One vector is turned by the same rotation once a step. Each row is the vector after some number of steps, and that number follows the row.
The counts run from 0 to 289.
[164 102 139 156 174 105 144 131 131 116  76 135 106 164 116 145 114  69
 157  69 125 103 139 138 128 101 128 106 128 136 146 150  96 124 102 144
 139 132 122 174 197 136]  141
[185  94 189 139 138 127 107 132  99 126  98 135 137 167 115 122  88  95
 152 131 128 108 119  97  98 104 107 107 106  92 138 110  91 155 101 153
 160 113 135 164 149 129]  250
[166 125 185 133 150 134 101 123 120 118  92 148 120 186  93 113 109 124
 125 138 115  99 113  95  93 102  89  98 122 106 124 121  71 114  81 154
 138 135 120 170 135 116]  121
[156 107 171 109 151 131 131  96 143  98  89 127 127 188  98 125 116 119
 127 134 107 118  92  73  81 119 104 134 140 107 154 117  94 112  81 146
 167 138 141 143 141 129]  205
[143  89 154 148 167 118 122 113 138  82  66 100 118 181 112 142 121 104
 139 127 126 123 112 114  89 102 122 141 168 128 167 151  93 133  81 144
 166 163 137 152 156 125]  5
[168  93 181 131 151 111 138 112 122 124  87 133 109 169 100 123  95 101
 131 128  84 115 123  79 103 124 118 113 111  83 142 114  96 131  84 136
 174 120 141 147 154 133]  43
[194 118 183 120 136 137 117 135 123 134  93 159 128 167 112 109 104  98
 135 120 122 103 107  93 101 124  79 108  85 112 125  95  89 119 100 151
 137 101 132 168 166 142]  239
[148  79 154 146 169 112 146 115 139 109  77 109 143 168 129 152 104  75
 139 119 124 130 107 100 100 110 139 128 150 110 169 144 121 144 102 129
 185 154 151 141 173 136]  175
[162 122 175 135 146 130 111 137 117  89  75 132 102 174 100 122 111 114
 149 112 127 108 126 128  91  92  97 112 147 130 121 130  70 121  70 161
 127 120 116 175 152 125]  122
[183 113 158 141 158 150 118 139 134 144 102 165 176 169 120 148 111  78
 133 124 144 109  88 105 102 106 101  79 110 129 150 131 121 106 127 137
 151 147 141 167 169 134]  272
[156 106 145 162 171 104 134 140 112 115  80 134 106 170 113 145 114  94
 152  83 121 104 143 142 121  92 136 103 138 119 142 158  79 138  98 146
 131 129 116 171 184 131]  137
[150  98 157 118 154 125 139  97 143  76  82 114 107 182 105 123 117 116
 141 113 111 117 105  91  84 110 124 152 158 119 153 121  93 121  71 153
 165 132 131 145 149 134]  208
[169  94 165 139 174 119 119 129 121 112  81 136 167 177 136 174  97 102
 111 127 122 118  80 109 104 111 138  93 115 106 164 149 112 125 139 121
 156 144 144 158 175 128]  180
[154  89 161 124 141 133 124 122 129  82  94 105 143 172 126 132 106  88
 167 108 146 125 103 109  77  93 126 153 158 130 162 123 103 148  85 157
 166 130 142 156 154 140]  86
[160 131 153 108 152 144 136 128 147  76  64 138 129 178 123 142 111 115
 117 103 134 132  83 127  78 121  98 125 149 155 140 123  96  95 103 142
 138 118 136 157 181 135]  196
[167 104 205 140 142 117 119 145 102 105  64 114 135 155 136 152  82  88
 126 123 131 146 116 120  93 103 103 104 141 118 123 128  96 142 102 133
 153 113 144 159 164 128]  166
[182  90 182 149 143 123 100 142  87 122  94 134 139 167 125 139  87  90
 157 120 125 108 120 107  98  93 122 105 110  86 137 118  93 160 109 147
 159 109 140 171 154 130]  254
[158 105 139 131 168 126 142 131 140  87  66 129 149 171 138 170 114  94
 124  86 141 128  89 135  92 109 134 118 143 150 156 147 116 111 128 132
 144 132 141 160 197 144]  185
[157  87 163 147 176 121 111 105 131 108  79 112 127 184 108 137 113 113
 122 154 121 111  96  90 100 103 120 120 134 104 166 148  89 135  98 137
 169 169 132 156 145 118]  6
[172 116 161 123 160 139 129 136 129  95  69 146 159 173 139 168 107 109
 105 104 132 118  78 130  91 120 113  99 125 140 149 134 109 100 135 130
 134 124 134 162 195 136]  188
[164 129 165 126 154 132 145 134 142  89  56 147  95 168 111 131 117 108
 120  92 110 125 117 132  97 124  94 113 127 147 126 122  89  92  91 137
 126 108 122 155 192 137]  30
[174 121 161 115 160 147 127 123 145 108  78 145 162 180 123 156 109 111
  94 130 125 117  70 100  92 130 102  94 114 130 149 131 111  92 131 131
 150 140 139 157 177 134]  191
[169 124 183 125 136 125 127 136 113  92  60 140  99 169 111 133  97 111
 127 104 104 127 118 119  94 121  98 110 132 117 115 110  82 113  83 138
 137  90 128 162 172 132]  37
[174 110 163 121 167 114 117 108 106 104  97 134 127 192 110 141 104 139
 127 110  94  82  94  98 104 107 145 113 109  85 153 131  80 128 119 145
 142 114 121 168 161 127]  217
[168 105 129 129 168 121 153 118 143  99  88 142 109 181 113 127 127 100
 151  63 119  94 120 124 114 113 135 136 120 130 158 133  98 112 101 153
 140 120 127 169 201 149]  226
[176 117 183 115 124 145 132 148 123 100  80 131 145 161 136 135  95  87
 146 100 148 135  96 122  71 111  95 121 133 142 126 104 103 124 109 147
 139  98 145 160 176 149]  74
[166 112 158 111 161 148 141 107 165 110  88 143 151 185 108 133 120 103
 109 127 124 120  77  83  89 131  99 116 122 134 160 121 119  86 108 141
 166 148 145 144 168 135]  194
[159  98 177 128 148 124 147 103 138 120  80 133 100 166  93 116 106 102
 128 125  88 119 121  79 100 131  99 124 122  97 142 108  95 120  69 142
 173 126 138 143 149 133]  39
[163  79 137 157 164 127 136 131 134 116  95 132 142 161 131 139 111  63
 173  86 149 107 122 126 108  91 138 127 138 132 169 142 127 139 105 147
 159 141 139 168 184 141]  263
[161 104 169 124 130 134 126 130 122  83  86 114 139 167 130 125 102  89
 165 103 151 131 101 116  70  94 115 149 156 140 150 118 103 143  85 155
 157 112 141 159 153 140]  82
[169  89 173 143 167 116 125 114 115 122  87 126 159 177 130 164  91  94
 116 139 124 120  95  93 103 108 135 101 122 100 165 141 116 140 125 125
 175 152 152 153 166 124]  176
[154  89 188 138 146 118 142 124 145 124  70 113 124 159 115 123 102  63
 142 127 126 151 127  88  90 116  93 126 141 127 148 126 107 141  80 137
 178 142 150 135 158 140]  164
